One turning vector, and how many ticks it has turned
The counts run from 0 to 401.
[118 162 104 184 139 141 101 101 153  88 125 116 109 141  97 149 135  95
 130 104 180 150 153 121 174 102 105 107  85 116 125 155 172 144 142 105
  97  84 178 157 109 145 109 132  59 120 138 107 159 165 118 135 174 147
 135 164 142  95 119 144 183 154 122 159 122 152 122 113 130 117 135 101
  96 145 150 116 114 131 161 147 109 127 140 131  85  95] : 121
[134 135 155 116 127 103  99 142 126 121 103 115 160 130 130 139  90 136
  84 193 120 146  48 123 146 189 124 122 125 123 187  91  84 113 149 130
 117 125 100 130 133 108 130 124  74 114 154 137 115 146 116  94 140  89
 123 150 127 109  94 120 123 173 110 107  81 130 113 131 121  84 139  84
 106 140 125 102 126 125 167 140 131 155  88 169 117  88] : 315
[107 128  63 179 118 102  96 123 113 127 121 138  92 167 125 131 117 115
 144 149 136 173 129 106 112  95 123 110  99 164 136 150 110 192 164 128
 145 120 116 150  98 114 128 111  73 151 156 118  65 155 138 121 129 135
 113 155 137 153 165 143 197 160 126 130  91 148 119 135 115 102 133  93
 109 127 129 127 120 100 107 108 146  78 112 141 110  96] : 205
[177 157 158 110 115  76 129 120 141 127 128 117 133 129 125 155 125 126
 125 115 137  97 173 152 147 100 128  73 118 141 123 110 106  59 123 178
 136 166 100 103 100 124 151 162 184  82 120 144  86 110 120 112 178  89
 123 117 133 146 152  95  79 115 113 115 146 125 141 118 120 114 110 117
  98 122 137 113 153 191 131 136 123 175 146 111 134 105] : 369
[171 142 150 100 106 126 133 169 139 131 144 136 151 168 119 131  92 165
 126  91 142 127 113 147 147 163 140  94  85 117 127 138 125  70 105 135
 134 141 107 144 199 126 105 153 130 109 121 142 204 134 122 138 126 144
 106 112 147  64 111 151 100  94 103 146 129 139 123 130 144 203 119 166
 122 129 129 158 111 152 121 141 148 157 154  92 144 108] : 135
[178  93  92 105 103 154 146 151 168  96 155 177 129 164  90 150 156 139
 115  81 138 134 149  97 128 117  87 127  90 171 162 147  95 143 115  93
 133 109 177 162 126 169 102 120 138 115  98 136 116  91 129 113 117 138
 115 116 103  77 106 127 142 170 139  97 143 142 116 110 106 100 125 148
 151 129 111 190 118 140  96 146 103 110 152 130 108 171] : 354
[ 95 108 142 120 150 160 160  74 119 137 101  65 138 113 171 127  91 168
 106 136 118 116 102 138 108 126 137 137 174 105 113 122 140 112 145 125
 125 130  30 107 107 113 141 129 135 150 122 121 167 150 136 129 124 147
  84 176 184 111 122 125  93  78 120 111 128  82 145 118 145 114 115 134
  93 144 125 103 120 109 165 124 165 122 118 155 191 138] : 81
[180 134 123 100  99  93 144 129 140 124 136 141 132 145 116 158 139 117
 140 135 123 114 152 135 139  98 131 102 122 193 141 113  63  87 118 168
 147 158 152 122  98 138 151 155 188 117 114 168  76  82 138 107 121  96
 123  93  92 154 164 105  76 154 131 120 151 144 134 118  99 120 123 144
 152  98 130 139 150 182  74 114 118 139 118  89 137 111] : 58
[140 142 160 125 115 129 112 164 158 130 136 136 102  71 121  96 110 133
 106 110 116 154 108 175 125 188 146 114 120 118 123 125 187  75 134 119
 121 124 134 127 185 108 136 151  72 126 138 139 131 141 113 170  71 109
 136 128 140 120 121 160 117 108  96 147 144 113 119 139 146 165  87 128
 181 110 142 122 135 134 147 161 120 171 135 100 106  62] : 234
[143 118 151 134 141 165 153 148 140 125 120 178 105 123 127 105 161 137
 140  83  96 174 148 155 131 142 134 148 145 150 111 135 171 139 132 122
  90 116 168  96 143 131 138 152 107 163 146 148 132  94 145 177  52 100
 138 102 109 154 156 138 106 100 146 154 174 121 116 130 114 186 147 174
 199 101 125 171 132 144 122 132 120 108 100  97 133 116] : 244
[145 137 110 118 135 116 137 122 124 129 140 111 152  95 134 157 130  97
 109 113 133  51 184 121 138 104 139 113 141  85 114 136 140  62 123 112
 168 160  95  91  85 155 122 111 189  80 105 122 143 111 149 108 165 142
 133 127 144 124 104  88 164 105 116 113 139 135 152 145 175  92  90 115
 129 144 116 105 137 146 127 145 132 171 176 123 131 172] : 277
[154 150 187 121 132 113 115 170 143 138 131 111 165  91 108 121 100 120
 106 119 127 117 102 151 163 180 153 118 117  62 155 124 153  75 118 124
 143 120 142 141 190 120 140 136  95  94 142 137 169 151 103 132 137 132
 109 129 131 110  79 154 139 105  89 143 103 128 103 152 166 163  90 102
 126 117 146 126 136 149 147 161 131 189 143 136  90  97] : 229
[105 101  73 165 158 147 144 100 111 144 101 108 127 176 147 151 101 137
 136 149 105 149 114 109 120  90 143 148 140 162 137 146  98 162 170 109
 149 127 101 146  86 140 140 102 107 188 133 127 132 132 167 107  73 159
  61 150 142 140 138 146 152 130 142 133 103 130 111 140 114 131 134 143
 142 129 116 160 109  99  80  92 161  71  94 130 173 130] : 298
[149 124  98  97 107 153 147  98 165  85 143 111 134 111 124 167 140 120
  95 126 151  77 148 110 133 114  98 116 131 157 127 114 115  55 115 111
 122 139 118 113  70 157 109 139 166 100  89 127 136  94 134 108 155 124
 143 142 143  78 108  82 104 160 138 101 166 135 163  94 116  56 120 139
 133 157 115 101 127 152 136 151 102 150 141 120 149 158] : 270
[120 177 123 171 134 110 106 115 104 105 103 148 147 181 118 153 149  83
 148 140 154 148 145 102 191 109 121 108 100 114 123 131 128 162 133 139
  88 121 185 103  97 135 115 141  92 114 171 121 168 128 139 129 183 105
 164 117 103 142 138 107 173 154 150 164 108 185 123 131 122 133 194 108
  98 134 145 114 118 151 147 114 122 112  88 120 103  99] : 115
[147 109 153 131 153 158 143 162 149 131 108 181  99 122 132 112 150 146
 108  78  83 180 137 156 121 161 124 138 132 142 132 137 181 118 144 106
  92 123 126  87 148 127 123 147  91 150 148 139 126  97 150 162  50  91
 123 118 137 136 135 135 114  88 140 137 167 108 106 135 114 170 139 164
 207 118 112 174 125 141 136 141 124 125 116 110 142 118] : 242
[ 94 112 131 108 118 171 170  92  90 142 120  82 180 108 169 110  99 140
 142 170 123  97  78 117 117 153 169 163 182 104 102 110 115 135 117 119
 152 133 100 115 142 129 135 118 152 154 123 144 214 132 149 144 103 170
 115 122 126 117 113 133 109 100 130 138 127 126 144 134 155 152 128 160
 124 124 130 104 117  99 126 110 154 114  87 129 183 152] : 87
[133 119 107 140 133 196 151 123 159  95 140 152 109 145 116 129 147 145
 125  53 151 143 165 128 134 118  99 120 101 127  99 165 189 129 117  87
  94 101 147 127 141 152  85 140 103 138 112 114 198 121 135 167 114 156
 123 136 154  69 123 142 142  93 138 142 168 132 136 112 132 165 139 173
 146 144 118 166 103 129 136 150 122 113 153 101 142 151] : 36
[182 113  96  99  95 107 132 147 165 113 147 153 105 147 115 149 129 142
 114 119 114 140 145 134 100 112 114 105 105 211 155 130  80  87 132 138
 144 149 118 135 110 138 129 143 159 128 100 153  51  85 135 105  90 101
 111 117 117 120 152 117  92 165 127  95 156 124 130 110  92 100  97 147
 162 114 111 158 137 157  78 130 118 131 139  96 141 116] : 55
[119  96 112 142 139 128 128 122 117 140 113 103 155 147 123 142  98 132
 116 173 116 142  73  97 131 134 136 157 134 127 189 121  67 183 157 108
 163  98 119 179 116 137 142  94  94 150 140 134 111 147 126  85 120 154
  70 155 118 127  96 149 159 168 122 109  63 122  98 144 119  97 125  90
  97 116 126 147 121 103 105 115 146 101 100 186 114 131] : 306
[116 106 141 130 140 181 184  46 163  90 113  86 130  94 130 150 155 124
 116 116 145 114 147 122 145  84 109 154 175 138 117 113 132 132 133 120
  92  96 156 123  54 163 151 138 148 140 102 127 131 112 117 125 143 132
 114 153 119 119 127 114  78 142 153 109 165  99 149  86  99  74 137 139
 112 127 143 111 135 144 154 139 101 120 103 156 149 147] : 168
[129 133 149 126 125 111  93 135 142 114 103 113 148 118 129 144 100 131
  69 189 119 145  49 133 149 192 118 122 127 135 179  95  99  99 156 123
 111 120 104 119 127 108 130 126  67 121 146 134 117 151 114 100 126  88
 127 153 138 102  89 117 120 183 114 108  91 134 117 127 114  75 137  88
 122 144 124  96 124 129 169 147 124 161  87 155 124  81] : 316
[111  89 139 119 135 140 169 108 103 161 130  90 140 110 157  98  96 171
 136 126 112 120 122 135  86 112 162 150 170  99 118 133 127 162 131 134
 175 125  56 143 136 113 149 113 151 145 124 140 135 149 134 129 115 165
  64 153 159 146 137 153 118  71 104 104 115  77 125 136 158 142  92 129
  84 108 133 133 132  93 124 113 165 103 137 166 156 159] : 389
[194 100 110  74  87 100 138 176 143 135 158 175 130 167 112 139 123 161
 122 100 120 128 147 120  93 137 114  99  93 170 164 135  74 111 106 143
 170 156  95 137 153 127 110 138 169  96 108 153  62  89 125 100 124 105
 110 106 123 111 141 120 108 138 105  82 130 122 121 124 121 119 104 144
 121 115 105 179 138 148  88 135 135 125 164 120 131 150] : 52
[145 157 124 128  89 138 123 138 159 101 158 117 116 145 110 118  86 154
 135 101 170 141 113 152 132 146 132  89  85 138 109 142 148  80 110 129
 125 123 135 166 191 116 111 164  92 125 109 135 184 154 111 167 127 157
 126 133 150  56 133 163 105 119 100 158 147 135 144 109 142 183  97 161
 114 129 149 127 104 138 131 149 129 151 149  82 129  78] : 132
[172 137 149 101 114 130 135 172 141 131 141 144 152 171 117 143  94 160
 112  83 135 131 116 144 145 171 134  92  87 118 138 143 127  65 114 120
 137 145 100 138 192 135 103 147 124 115 120 140 202 123 126 135 111 140
  94 115 157  61 101 148 108  94 101 139 127 133 112 130 146 188 118 167
 136 137 119 171 107 149 121 144 144 159 161  95 147 117] : 136
[113 130  83 159 127  96 112 142  68 156 126 145 137 161 142 120 129  98
 172 155 116 130 154 100 129 102 156 124 117 118 123 151 108 196 136 134
 176 143 131 112 108 122 125 100 133 125 162 132 109 128 162 124 132 138
 132 114 106 190 157 124 217 129 128 140  93 172 116 166 157 137 142 103
 120 114 120 138 127 109  86  94 158  75 113 130 115 137] : 200
[146  93 150  97 102 149 176 116 145 103 154 168 121 131 105  97 173 142
 163  90 140 148 160 119 115 108 104 146 134 139 122 125 117 226  88 144
 121  84 187 149 134 138 131 148 140 119 133 150  85 103 104 149 147 125
 145 115  82 144 160 140 109 131 136 103 153 116 127 103 108 125 133 134
  87  82 141 160 140 134 132 127 110  82 119 163  98 159] : 255
[157 120 194 109 142 127 133 184 129 151 115 173 130 128 138 104 131 152
 108  86  83 164 127 163 135 187 143 119 126 103 132 130 168 103 129 134
 110 146  99  76 183 106 125 155 111 118 166 143 148 101 136 154  78  83
 122 106 140 141 130 132 114  70 118 137 144 114  99 153 142 193 135 149
 168 115 109 166 132 145 153 141 143 147 130 121 133 107] : 239
[134 149 178 138 142 116 106 143 132 105 116 158 118 122 123 117 142 125
 104  99 134 159 146 147 152 159 105  92 105  78 120 128 192 135 132 129
  75 119 108  75 141 104 102 155  80  85 172 115 128 142 111 147 179  75
 162 143 151 121 127 109 157  97 114 131 131 125 122 129 141 127 150  92
  91 142 128 108 130 146 211 154 118 152 140 150  96 102] : 24
[123 163 177 129 129 115 112 132 118 117 102 112 172 112 134 134 118  98
 107 180 129 127  73 135 183 189 144 120 138 103 134  90 126  84 128 139
  87 134 158  88 135 119 136 147  90 108 162 140 179 135 124 129 140  87
 169 114 112 128 105 108 114 153 126 156 116 161 131 140 133 135 153 112
 137 129 140  81 129 153 169 138 116 175  67 118 124  70] : 321
[ 99 126 117  87  78 145 152 104 114 117 165  83 145  62 152  87 103 133
 133 163 151  70 117 134  88 149 151 133 169 103  82 108 142 109  85 127
 158 130 101 108 143 116 120 130 164  96 107 136 154 135 116 148 149 155
 167 136 131 109 132 112 121 116 110 116 150 120 174 115 173  99  86 127
  92 118 134  60 141 110 149 133 129 139 132 132 146 153] : 180
[158 121 106  90 106 146 148 100 159  87 140 126 148 127 125 169 140 130
  86 115 148  82 146 110 128 121  90 111 120 147 134 116 104  73 112 112
 116 141 102 102  78 147 102 134 171  90  91 125 135  91 128 102 163 110
 137 136 146  75 108  78 102 154 136  87 159 129 161  97 120  54 129 139
 118 159 101 110 130 151 144 153 110 148 143 132 158 171] : 269
